(in the rows, 128 means zero)
M: rows in 3 groups, each row roughly a mix of its group's directions (some rows in no group)
M (105 x 11)
[[156 114 119 151 130 191 104  95 111 120 124]
 [107 161 100 145 136 151 105 131  74 110 154]
 [115  94 136 156 134 111 149 165 154 127 179]
 [117  75 158 145 123 125 141 131 149 145 179]
 [143  93 162 145 127 108 143 134 130  93 181]
 [119 146 120 151 138 173 147 184 129 118  99]
 [ 75 157 133 124 118 138 123 151 169 112  94]
 [100 131 134 102 120  75 105  96 160 142 148]
 [140  87 127 167 113 104 179 147 126 125 107]
 [116 132 139  99  98 162 100  90  86 147 137]
 [127 138 138  95 132  90 127  90 140 179 154]
 [125 185 117 101 133 147 112 134  87 127  95]
 [148 119 123 161 121 189 117 101  96 117 113]
 [173 127 101 154 131 121 133 115  78 122 165]
 [150 117 112 175 101 173 115 103 120 100 141]
 [141 170 108 148 142 139 158 151 166  97 101]
 [136 172 127 131 147 133 104 106  91 100  84]
 [ 83 151 146  97 102 131 122 134 179 145 118]
 [130  70 149 109 107 130 110 116  83 138 147]
 [138 166  86  98 140 133 129 115  98 145  84]
 [127 170  99 146 132 115 158 177 160 127 136]
 [168 111  93 151 121 130 121 125  73 136 154]
 [107 132 130 106 130  65 152 157 161 140 137]
 [126 179 111 149 149 158 126 155  84 131 144]
 [128 139  97 159 145 103 161 161 177 121 130]
 [146 161 138 110 131 153 101 106  76 126  94]
 [143 154 117  92 118  85 123  79 125 130 158]
 [125  82 144 122 102 108  99 128  93 124 173]
 [105 116 140 139 107  74 152 174 110 115 143]
 [ 90 150 127 112 142  84 158 158 147 160 118]
 [ 97 100 133 151 136 139 141 194 110 120 116]
 [148 141 144 124 135  92 129  85 157 131 179]
 [102  83 103  99 116  89 130 137 165 113 123]
 [117  74 163 141 133 119 148 129 160 148 162]
 [149 179 114 151 140 155 120 151  81 120 135]
 [125  89 132 157 119  85 176 147 123 146 111]
 [112 165 127 169 149 101 139 165 139  94 143]
 [131  72 140 104 114 126  97 117 102 141 168]
 [123 123  88 125 129 148 117 180 106 115  83]
 [ 92  96 157  88 129 131  98 102  93 126 124]
 [112 187 116  94 124 136 130 123 164 122  94]
 [134  98 117 183 117 131 164 166 111 112 124]
 [ 80 137 159 109 117 148 130 125 161 122  81]
 [162 112 118 143 147 173 140 176 116 114 102]
 [118 114 127 171 111  85 172 164 124 122 122]
 [126 105 130 163 110 105 181 165 115 115 108]
 [129  78 147 144 131 130 154 149 153 156 173]
 [135 139  71 154 143 125 153 173 149 126 142]
 [127 155 133  84 134 130 121 130 192 127 101]
 [138  86 149 163 120 158 132 174 134 105 147]
 [102 137 135  86 141  78 147 159 150 149 131]
 [131 140 120 155 144  89 154 165 174 104 122]
 [131 179 134 117 143 127 134 125 193 109 127]
 [131 190 105 141 142 137 145 177 121 132 131]
 [126  73 146 101  99 140 116 105  90 141 142]
 [112 161 154 114 152 146 155 152 175 155 113]
 [121 125 125 100 117  82 105  69 122 146 141]
 [130 146 128  95 124  78 133  91 120 150 169]
 [ 72 116 166 106 116 130 128 141 163 147 106]
 [171 109 121 157 151 172 138 160 116 108 108]
 [144 137 162 175 102 151 110 127 170 126 105]
 [133  60 132 105 108 107 128 107 161 131 124]
 [101 137 121  98 138  93 167 160 165 152 120]
 [100 179 126  99 152  85 144 115 145 142 128]
 [130 112 144  89 101 158 100 119  78 145 143]
 [137 174 101 108 138 138 108 126  90 111  83]
 [ 65 157 124 109 119 111 123 154 158 139 111]
 [150 172 118 142 161 116 145 140 170 109  97]
 [135  75 150 111 116 135 102 108  80 140 143]
 [107 110 142 144 130 161 146 177 115  93  93]
 [148  75 135 126 113 145  91 100 104 128 161]
 [149 133 117 176 108 173 115  89 117 108 123]
 [139 174 113  96 126 132 112 116 108 120  72]
 [108 130 132 180 108 106 171 149 101 129 103]
 [123 115 104 118 160 158 176 126 140 100  90]
 [128 163 108 156 150 128 170 149 163 130  92]
 [103 125 120 162  98  99 183 156 132 128 118]
 [129 157 133  77 166 157  91 113 132 143 122]
 [126 138 105 151 153 116 167 174 170 140 137]
 [101 144 131  91 137  77 148 159 158 143 134]
 [135 156 123 150 137 103 160 181 168 122 133]
 [146  95 123 152 143 160 139 171  93 106 103]
 [106 134 139  93 119 135  87 120  69 108 124]
 [148 122 116 171 101 175 112  93 116 104 135]
 [170 155 116 109 118 108 121  79 141 129 167]
 [132  67 133 125  97 106 129 100 166 124 140]
 [125 119 125 165 140 175 140 156 100 112  86]
 [147  81 154 163 109 160 130 140 117  93 145]
 [139 104 130 168 100 143 136 152  94 115 176]
 [153 101 126 163 118 125 118 158 138  91 177]
 [107 132 122 104 132  77 154 167 167 135 142]
 [131 170 108 147 155 116 156 148 178 125 105]
 [130 179  91 105 123 148 112 113 100 127  90]
 [132 150  91 162 141 102 152 165 164 106 130]
 [126 100 151 166 133 111 151 157 158 126 176]
 [ 89  84 126 141 121 108 137 139 154 124 180]
 [124 168 109 145 145 161 133 165  90 142 157]
 [119 110 117 157 121 170 122 153 102  98  82]
 [114 116 107 136 128 149 123 193 122  98  95]
 [155 102 110 196 131 127 154 144 135 115 122]
 [120 151 149 126 132  87 129  74 156 115 160]
 [135  85 139 128 101 163 109  93  84 133 134]
 [161 115  84 113 114 114 111 115  73 140 138]
 [152 120 117 164 119 182 103  88 111 118 129]
 [113  83 170  96 105 104 124 104 156 133 123]]

which group is each row in? (one row of each group first)
[149 126 104 159 145 109 155 184 154 116 144]	R
[151 137 119 162 129 189 114  95 111 117 109]	N
[ 84 148 126 125 114 138 118 164 170 170 126]	W

[ 91 140 130 101 112  76 148 162 148 131 147]	N
[138 171 123 108 121 153 106  92  94 132  89]	R
[133 152 123 113 124  94 125  83 129 172 167]	W
[115 120 178 101 144 119 138 127 188 125 122]	W
[125 130 135 179 131  93 161 168 106 116 108]	N
[ 88 158 131  95 107 142 138 171 157 147 114]	W
[113  89 134 138  82 147 115 105  86 134 155]	N
[145  75 134 118 102 126 135  87 165 150 124]	R
[161 180 118 141 148 159 138 158 101 145 118]	R
[111 159 124 124 129  72 125  90 136 126 168]	W
[146  85 141 153 124 116 138 154 105 118 183]	W
